In the rows, zero is written as 128.
The rows below come in pairs that one turn or mirror swaps. Which row does each named row swap with?
The rows were stretched afterwards, more along some directions than others.
Gido: [104 101  81  86 137 104 110 140 141 123 109 146 117 142 118 106 113 132
 165 146 120 156 114 118 136 122 126 113 137]
nub: [102 109  77  94 138 100 101 141 148 119 117 143 115 147 110 100 125 133
 158 158 102 153 125 112 136 107 127 118 140]
tak: [145  90 116 133 133 128 100 140 115 112 153 107 131 130  98 124  77 139
 160 142 151 147 140 154 116 128 146 173 138]
sov: [142 109 135 133 147 139 119 146 113 166 121 114 118 126 103 123 167 138
  87 103 120 149  86 149 136  96 140 102 116]
mibo: [128  74 115 141 128 122 107 138 115 119 155 106 123 134  96 126  80 147
 150 140 154 154 142 150 128 118 143 162 148]
Ziba: [133 111 115 108  89 118 124 156 128 135 104 124 119 115 113 137  95  75
 124 112 145 176 103 143 115 158 128 118 104]
rike: [109 113  82  82 137 105 102 146 150 124 115 151 116 139 122 104 119 121
 160 152 105 154 115 118 138 114 127 115 137]
Vig: [123 101 147 148 148 108 112 119 112 134 130 135 111 186 153 102 137 146
 112  81 117 139 152 148 128 124 127 131 144]
Ripo: [131 113 114 117  93 116 117 150 127 137 107 120 113 117 109 140 105  81
 120 118 141 176 105 148 117 153 123 118 111]
kuvib: [126 113 122  81 122 111  89 146 126 131 125 148  84 126 134 128 132 118
 139 150 112 158 122 141 139 125 118 112 129]
marez: [162 135 135 139 117 160  89 124 113 134 105 102 129 130 133 121 120 129
  95 152 122 143 117 121 119 113 151 116 139]
Ferap: [112 113 124  86 121 106 109 146 129 129 122 144  92 116 120 130 137 128
 132 150 115 154 111 130 138 125 113 106 119]
vube: [ 97 117  79  90 137 110  97 138 150 124 123 154 122 144 119 104 118 124
 155 155 106 149 127 119 146 107 123 114 131]
zit: [136 101  93 112  90 110 117 148 133 127  99 127 130 117 113 134  84  68
 118 108 138 156 110 131 115 159 143 110 111]
Ses: [128 121 150 138 162 107 108 126 108 131 134 141 112 177 160 103 139 143
 117  88 109 136 158 165 138 124 117 139 151]
pev: [118 106 157 146 154 100 118 116 115 136 130 142 115 180 159  97 142 146
 119  88 114 144 144 158 141 116 106 133 139]
deg: [156  86 109 155 113 134 121 141 119 124 125 118 165 117 101 120  72 142
  97 131 135 117  99 140 131 116 161 111 126]
Gis: [127  95 105 143 126 148 128 133 126 126 146 110 168 127 117 144 100 116
 105 165 147 156 115 142 118 117 118 127 114]
sozan: [136  82 119 136 139 118 108 139 115 115 153 117 131 132  98 124  79 144
 152 139 150 148 142 150 127 125 140 168 148]
pezo: [108  92 133 153 143 141 141 140 106 164 111 161 139 125 135 131 140 133
  77  96 137 126 112 158 145 115 112 100 145]
Mapar: [125 113 117 133 125 123 113 135 138 142 113 126 102 135 120 116 170 138
 113 137 124 154  87 114 127 117 121  81 143]
pafuz: [124  85 112 135 130 124 111 136 116 113 159 105 128 131  94 129  77 149
 165 156 152 146 141 148 123 119 139 168 145]
dodu: [137 108 133 127 148 138 121 148 114 168 116 117 117 127 109 129 171 134
  82 105 116 151  84 146 135  99 137  94 121]
kurag: [100 116  97 124 103 107 123 130 148 109 121 135 123 142 109 118  93  99
 130 146 124 142 164 115 143 127 129 136 128]
buvim: [130 103 126 127 145 134 117 150 115 165 111 121 109 135 106 119 168 137
  82  94 112 151  93 148 145  94 140  96 121]
gim: [135  90 109 141 120 144 120 141 129 127 139 110 168 123 111 145 109 107
  97 162 147 162 111 133 118 116 126 118 110]
rud: [129 106 108 139 123 156 126 135 126 128 142 109 165 123 117 145 107 121
 102 166 142 153 109 137 115 115 126 120 116]
rad: [126  96 113 142 124 151 123 134 125 130 148 112 171 122 118 146 106 117
 101 173 144 153 104 139 118 111 117 126 116]
Dorog: [120 113 153 116 131 113 116 123 121 138  87 127 140 128 102 110 141 124
 115 116 154 160 101 145 132  98 106 134 133]
poz: [118  81 126 146 139 134 140 133 113 160 121 163 135 134 141 132 142 139
  86  98 145 135 108 152 140 127 104  98 144]
rik: [129  96 108 147 122 146 131 133 130 130 150 113 161 123 117 149 109 114
 102 165 146 162 109 135 118 119 113 125 110]
pono: [130 122 157 124 123 108 126 117 126 128  91 120 140 122 100 114 140 129
 119 116 164 169 101 145 126 102 105 134 126]
zodud: [115  68 127 125 152 112 137 161  98 168 123 156 129 133 126 117 117 157
 135 136 117 110  77 147 133 122 115 124 137]
vogor: [133 111 106 144 125 152 126 139 134 126 139 115 168 123 119 143 114 116
  94 167 141 155 108 136 117 114 119 118 120]
lif: [145 101 118 117  93 114 116 157 128 140 113 126 115 115 112 145 106  75
 118 114 142 174  91 138 108 155 125 116 100]
mave: [122  80 138 149 142 143 134 144 102 159 125 159 141 121 135 135 129 136
  80  99 146 126 120 161 144 114 119 103 147]
mepak: [100 103  74  85 135 108 105 136 138 132 106 152 112 140 124 105 122 124
 149 134 107 144 120 114 135 121 130 101 137]
Vel: [124 118 150 121 127 108 126 126 127 135  88 124 135 124  98 120 149 118
 117 114 161 162 102 142 127 102 109 130 134]
zuzi: [140  75 118 140 131 122 113 139 116 117 155 107 135 131  91 123  79 147
 161 147 160 149 131 154 122 118 143 167 146]
pefa: [132 113 134 129 149 139 126 135 113 168 122 120 109 123 113 127 164 145
  97 110 119 152  86 152 142  94 127 101 112]
vemon: [122 106 152 142 146 109 107 122 110 132 134 139 114 181 154 103 134 144
 112  87 113 139 155 155 135 128 120 135 137]
vive: [126 115 118 139 116 119 116 145 139 140 125 119 109 132 115 120 163 127
 113 144 120 152  87 105 120 128 131  86 157]
tireb: [124 112 167 122 126 112 117 119 118 133 105 125 136 122  96 116 136 138
 118 118 162 169 106 153 136  96 102 145 125]
seten: [161 129 134 141 111 161 101 128 104 134  99  88 138 133 123 122 112 128
  91 149 135 145 120 122 113 113 152 119 142]
kugid: [100 112  97 177 108 109 140 120 154  95 151 120 154 142 119 122  77 115
 130 156 133 133 132 119 127 138 118 130 135]
gur: [126 115 123  87 124 103 107 139 132 125 127 143  87 124 130 132 133 118
 151 145 124 161 123 142 131 133 105 118 124]
zofab: [138 105 107 143 105 135 130 153 127 129 111 143 158 118 128 130  78 107
 118 145 164 136 104 157 129 134 139 115 112]
Refom: [144 112 106 132 107 146 117 152 118 129  99 133 153 125 126 129  86 110
 121 144 159 135 112 158 120 134 154 121 121]
voro: [102 117  85  88 132 103 110 138 150 125 107 157 118 147 130  98 116 119
 147 135 109 155 122 122 141 114 120 111 137]
Voni: [139 111 131 125 146 136 115 147 115 165 117 117 111 122 104 126 170 136
  86 108 116 160  86 148 144  92 136  91 111]
kavu: [102 112  78 123  96 120 122 139 157  99 126 140 125 129 112 133  79  95
 124 159 136 142 163 122 144 132 138 126 124]
Sepim: [160 142 136 140 116 168  91 118 115 131 107  96 139 128 130 118 118 131
  97 153 124 143 113 117 116 115 150 115 134]
vota: [116  68 134 124 150 105 136 149  96 168 131 144 121 135 126 118 127 161
 142 143 116 122  74 140 129 118 114 127 132]
gug: [138 113 110 137 122 153 121 135 129 122 145 110 169 117 119 147 105 114
 109 174 139 155 107 135 109 127 119 130 114]
sonob: [158 142 134 142 104 156  96 111 123 118 107  88 138 130 128 120 111 122
 102 154 140 156 133 127 121 109 143 125 122]
zumo: [166 127 136 146 112 162  94 127 111 136 109  88 133 129 124 119 114 130
 102 153 130 152 118 124 118 115 154 117 136]
konol: [119  71 124 123 149 109 133 152 100 161 122 157 126 134 134 115 116 157
 142 138 120 117  70 146 135 126 114 116 133]
ful: [118 101 150 146 158 101 108 123 111 137 137 128 100 173 147 103 152 144
 115  89 108 146 158 145 142 115 118 137 142]
tif: [137 109 133 136 144 142 124 152 112 164 124 111 119 124 105 128 158 140
  83 109 117 151  86 151 136 101 135 100 118]
repiv: [142 116 111 113  98 113 130 149 131 127  91 127 120 112 114 139  97  80
 132 106 155 174  96 139 109 161 130 115 107]
Nomo: [155  81 126 152 116 134 127 133 119 134 135 123 168 125 108 118  81 150
  99 132 140 109 101 146 133 110 146 126 129]
gusib: [ 86 118 104 170 102 103 148 115 154  99 151 125 148 150 127 117  83 118
 133 151 133 134 124 123 129 130 112 127 143]
nad: [144 116 131 125 151 139 119 146 113 166 110 112 115 119 102 124 172 135
  87 109 117 154  83 147 137  94 137  95 116]
zuzus: [134 116 156 113 122 118 119 124 116 133  88 124 135 121 101 116 130 131
 116 116 169 170 100 155 129 103 109 131 126]
vub: [141  81 129 139 128 125 100 136 118 116 155 113 126 130  93 127  89 148
 147 141 158 158 139 153 127 114 140 172 139]
feb: [145 109 109 129 106 147 122 158 120 133 106 143 162 117 127 129  76 113
 123 151 157 124 101 164 125 136 143 121 117]
bube: [140 102 103 140 106 139 131 152 120 133 102 141 161 121 124 125  78 110
 122 144 158 126  99 150 125 143 142 116 119]
nusuz: [111  73 137 119 152 110 133 146  90 168 122 140 124 139 125 115 125 166
 143 140 116 118  74 144 130 119 115 128 136]
vulol: [162  76 114 146 115 136 113 143 117 132 139 116 163 129 106 118  82 154
 111 146 132 114  94 145 125 119 154 126 128]
gen: [115  71 129 127 141 115 138 151 100 167 129 142 127 128 123 119 118 163
 136 148 127 126  67 141 134 120 111 116 126]
Binup: [159 139 141 135 117 160  86 120 109 134 106  96 137 130 133 122 118 130
  97 152 126 146 114 125 115 117 151 113 139]
pizab: [127 102 150 145 149 109 105 125 117 132 136 140 117 182 157 103 139 136
 109  82 111 139 146 151 132 130 122 132 139]
Lobut: [ 98 112  82 124 109 109 125 136 154 104 112 133 123 134 100 121  91  96
 132 149 128 142 166 111 147 118 134 126 135]
Pana: [146 108 112 106  91 119 112 162 125 133 110 119 120 113 111 136  89  78
 121 116 138 174 104 139 112 162 139 115 112]
Meb: [134 107 108 130 100 144 119 151 117 137 104 135 155 120 124 129  82 107
 116 147 159 137 110 163 133 127 147 115 114]
novo: [119 108 160 125 132 110 133 120 117 141  95 125 142 120  98 114 139 131
 121 119 164 162  94 152 135  95 100 134 135]

vive is swapped with gusib
gim is swapped with pefa
Ziba is swapped with rike
seten is swapped with Ses

The rows below come in pairs that one turn or mirror swaps. Which row does each named row swap with?
The rows were stretched afterwards, more along some directions than others.
Pudaz: [ 63 138 105 136 149 135 161 124 110 106 117 147 133 128 133 126 115 121
 119 142 140 150 107 123 139 109 156  91]
Zep: [103  97 123 137 141 143 165 128 105  96 157 179 136 114 111 114  97 123
 150 137 132 144 114 117 109 149 119  89]
Rogi: [ 99 114 115 133 121 117 154 108 137 126 117 141 116 106 119 104 118 118
 114 124 133 127 115 142 135 113 143 139]
Dov: [ 86 124 117 118 117 123 131 124 111 108 137 129 134 141 141 130 108 107
 125 149 131 123  89 132 147 127 172  92]
bifef: [ 97 127 142 152 122 138 148 121 129 114 123 124 120 110 108 108 133 132
 135 133 124 136 119 126 132 113 132 138]
tagas: [115 130  98 136  86 116 134 116 100 108 153 157 144 118 143 142 145  85
 144 142 167 142  99 135 110 152 143  91]
nuze: [103 119 117 120 117 125 132 123 118 104 142 117 139 143 135 130 112 105
 123 146 125 121  85 132 158 126 177 100]
zok: [ 86 116 153 133 128 158 151 146 100 120 160 167 128 138 133 112 120 128
 135 156 137 138  90 135 126 174 108  80]
Dem: [ 94  96 112 128 120 119 166 114 141 122 133 157 117 112 117 101 108 117
 115 125 134 129 113 149 128 127 143 141]
boz: [122 134 116 137  80 128 121 113  94 122 151 152 141 117 140 136 154  86
 142 145 167 140  98 132 114 156 131  88]
zibib: [125 129 107 137  80 124 128 115 107 113 156 151 143 114 132 141 144  87
 143 138 159 140 105 127 115 146 139  97]
derin: [114 127 155 134  79 104 137 129 121 150 135 129 136 135 138 111 156 104
 113 145 138 115  77 155 143 145 124 127]
Tizo: [108 135 131 157  96 143 133 116 120 115 140 144 123 110 115 117 151 116
 147 144 150 145 117 127 112 143 111 112]
Kuro: [116 128 103 130  86 118 131 112 102 112 154 158 144 120 143 145 143  74
 139 136 163 140  96 129 111 154 141  90]
Rit: [121 132 107 139  84 126 127 106  99 117 145 160 139 112 137 140 152  86
 143 146 167 143 105 134 110 150 135  94]
Zifab: [120 125 153 136  82 109 135 131 117 149 129 127 137 134 135 117 160 108
 114 148 134 117  79 153 146 142 127 120]
roge: [ 97  92 124 134 141 149 161 129 111 100 164 181 133 117 108 114  94 121
 154 137 129 146 111 118 112 153 120  84]
fal: [ 79 132 134 141 136 113 163 130 105 122 113 132 150 146 129 124 115 124
 117 152 110 142  88 117 153 100 153 101]
ritik: [ 77 135 146 144 142 122 157 142 102 130 113 130 150 151 129 115 116 132
 115 153 107 139  85 123 158 113 142  92]
nupo: [ 83 121 117 122 122 133 138 126 117 110 139 126 137 144 135 129 106 101
 125 143 126 131  90 130 151 123 175  92]
pezif: [132 108 125 125 110 131 125 122 112  94 150 133 139 126 127 127 110 102
 144 143 119 116 100 135 138 143 174  96]
vizu: [112 120 153 126  87 104 129 129 113 154 145 133 131 136 144 114 154 102
 119 144 134 121  79 148 147 142 129 128]
Pef: [ 79 137 148 143 150 130 150 134  99 128 115 136 142 152 129 112 124 135
 119 157 109 143  90 117 158 116 143  87]
rezi: [119 141 121 145 120 129 147 118  95 115 108 150 140 102 134 132 159 106
 113 132 155 133 102 145 132 132 146  97]
Zata: [130 108 122 128 121 134 127 122 112  89 158 129 140 120 124 128 117 107
 149 137 118 118 100 133 135 145 171  93]
Zare: [101 132 137 161 110 144 139 113 123 114 131 138 118 111 107 114 140 130
 142 135 127 146 124 126 115 126 118 116]
sorif: [102 132 137 160 116 140 137 113 125 114 121 137 120 106 105 112 134 129
 139 139 128 141 127 126 125 120 125 118]
rado: [108 135 143 157 100 141 134 122 113 118 127 142 122 105 111 122 143 126
 141 136 147 144 119 130 119 137 112 109]
Bis: [ 99  97 116 116  99 122 152 117 129 122 154 163 119 120 135 106 122  97
 123 127 152 119  93 159 125 156 139 122]
litep: [ 97  92 116 142 129 139 161 123 110  99 164 180 137 114 107 113  92 122
 157 136 129 145 113 121 111 155 119  92]
Sekol: [ 89 128 107 135 132 105 158 122 105 119 114 135 151 142 142 129 117 104
 117 139 122 141  89 124 154 102 175 100]
lova: [ 94 110 145 130 111 149 145 138 105 126 166 172 127 131 135 111 127 111
 129 151 147 129  82 148 123 183 111  81]
Gote: [ 92 101 115 118 104 133 159 123 127 121 159 166 116 123 136 110 122 103
 122 131 155 126  94 156 123 166 129 110]
Mut: [ 86  98 121 139 132 139 170 126 111 107 160 186 131 118 115 116 100 115
 153 133 140 154 111 118 102 160 111  94]
nugup: [ 79 131 141 142 146 117 151 129  95 128 115 137 147 142 131 118 120 128
 117 148 107 139  89 119 159 103 147  99]
Ravu: [126  95 113 129 128 139 148 129 107  82 151 152 143 123 117 122  99 108
 150 135 118 128 104 126 126 144 163  89]
Pobu: [103 144 117 148 139 134 161 126  96 110 106 157 139 107 132 136 146 115
 111 139 152 146 106 134 128 123 148  89]
sosat: [ 96 109 124 144 117 123 163 113 137 120 116 140 113 115 110 104 120 128
 120 127 129 137 116 141 133 117 133 144]
lomag: [ 81 106 147 134  95 115 151 126 136 143 158 151 119 138 129 100 131 111
 129 140 136 131  87 141 132 148 106 127]
Seta: [136 133 147 133  93 115 133 126 103 141 123 138 136 131 138 119 163 101
 108 143 142 120  79 148 144 143 131 117]
Rolen: [ 78 133 109 125 120 126 133 120 115 111 133 129 140 137 137 133 117 103
 115 146 137 130  92 131 150 116 176  92]
zet: [ 91  94 119 139 133 143 167 128 120 107 167 182 133 117 107 104  96 122
 148 126 131 146 108 121 110 150 110  94]
lib: [103 140 114 143 136 139 167 128  90 104 109 165 135 114 129 133 147 114
 110 142 161 149 104 138 122 135 142  88]
Zez: [118 109 121 122 108 125 127 124 110  95 143 118 139 134 132 125 114  99
 136 138 111 114  93 135 146 129 179 111]
dev: [ 80 101 125 141 125 143 167 125 122 120 166 181 131 122 113 108 100 122
 156 137 133 151 110 120 104 158 101  93]
kagos: [ 91 148 113 144 136 136 164 124  91 113 109 166 139 116 132 138 135 113
 111 141 162 150 108 138 121 126 144  84]
vip: [103 114 150 129  79 105 136 126 126 157 148 132 132 139 136 106 146  99
 120 145 132 122  76 148 144 147 121 128]
ritev: [117 124 152 130  88 107 130 123 117 147 133 135 126 137 139 108 162 103
 116 146 137 121  84 152 143 148 128 123]
zup: [ 96 111 136 123 116 142 147 133 108 125 165 174 129 124 132 115 126 104
 126 143 161 125  87 157 121 182 116  85]
nilun: [112 130 101 133  87 114 134 111 105 111 150 154 147 118 139 147 143  81
 145 138 157 136  98 132 112 145 147  85]
dume: [ 88 116 148 130  88 108 143 125 132 154 151 142 126 142 132 106 140 107
 124 149 136 126  81 144 137 146 111 124]
gaf: [ 81 133 151 149 142 132 156 140 104 132 117 132 149 149 123 113 119 141
 120 161 106 138  86 122 157 119 131  90]
pugef: [138 104 115 125 120 131 134 121 104  88 152 145 147 119 127 126  99 105
 142 142 124 117 100 134 134 150 160  93]
zaret: [ 83 129 119 135 133 106 160 125 105 129 112 136 151 147 134 125 115 114
 116 146 115 140  86 123 154 103 163  97]
balur: [ 96 109 118 140 116 118 165 106 140 114 123 149 115 107 115 108 120 116
 122 129 140 130 117 148 124 121 140 144]
dak: [114 132 117 142  74 130 132 119  99 111 150 163 140 120 127 139 148  87
 146 140 165 141 103 128 104 148 136  86]
Mubig: [ 82 131 159 144 148 137 151 148  89 124 121 146 137 147 127 117 128 138
 127 162 120 144  86 125 148 143 121  83]
Dep: [120 141 134 140 118 124 147 127  88 126 113 150 139 116 137 137 166 103
 109 138 157 131  93 148 133 140 143 100]
Gizu: [ 83 126 156 137 140 152 151 146  90 129 147 162 132 143 131 118 130 126
 125 157 136 139  87 132 134 165 112  80]
fif: [ 96 113 138 126 120 156 150 140 102 123 163 172 127 133 131 109 132 111
 124 150 155 134  82 146 124 185 111  81]
vuluz: [102  98 108 139 142 141 161 127 112 102 164 178 139 114 112 107  97 114
 154 142 131 145 118 120 112 156 124  91]
Dakes: [ 68 139 102 141 146 140 170 120 106 103 116 154 133 121 132 131 120 121
 117 138 151 148 105 129 136 119 156  85]

dume is swapped with zaret
zibib is swapped with litep
vuluz is swapped with dak

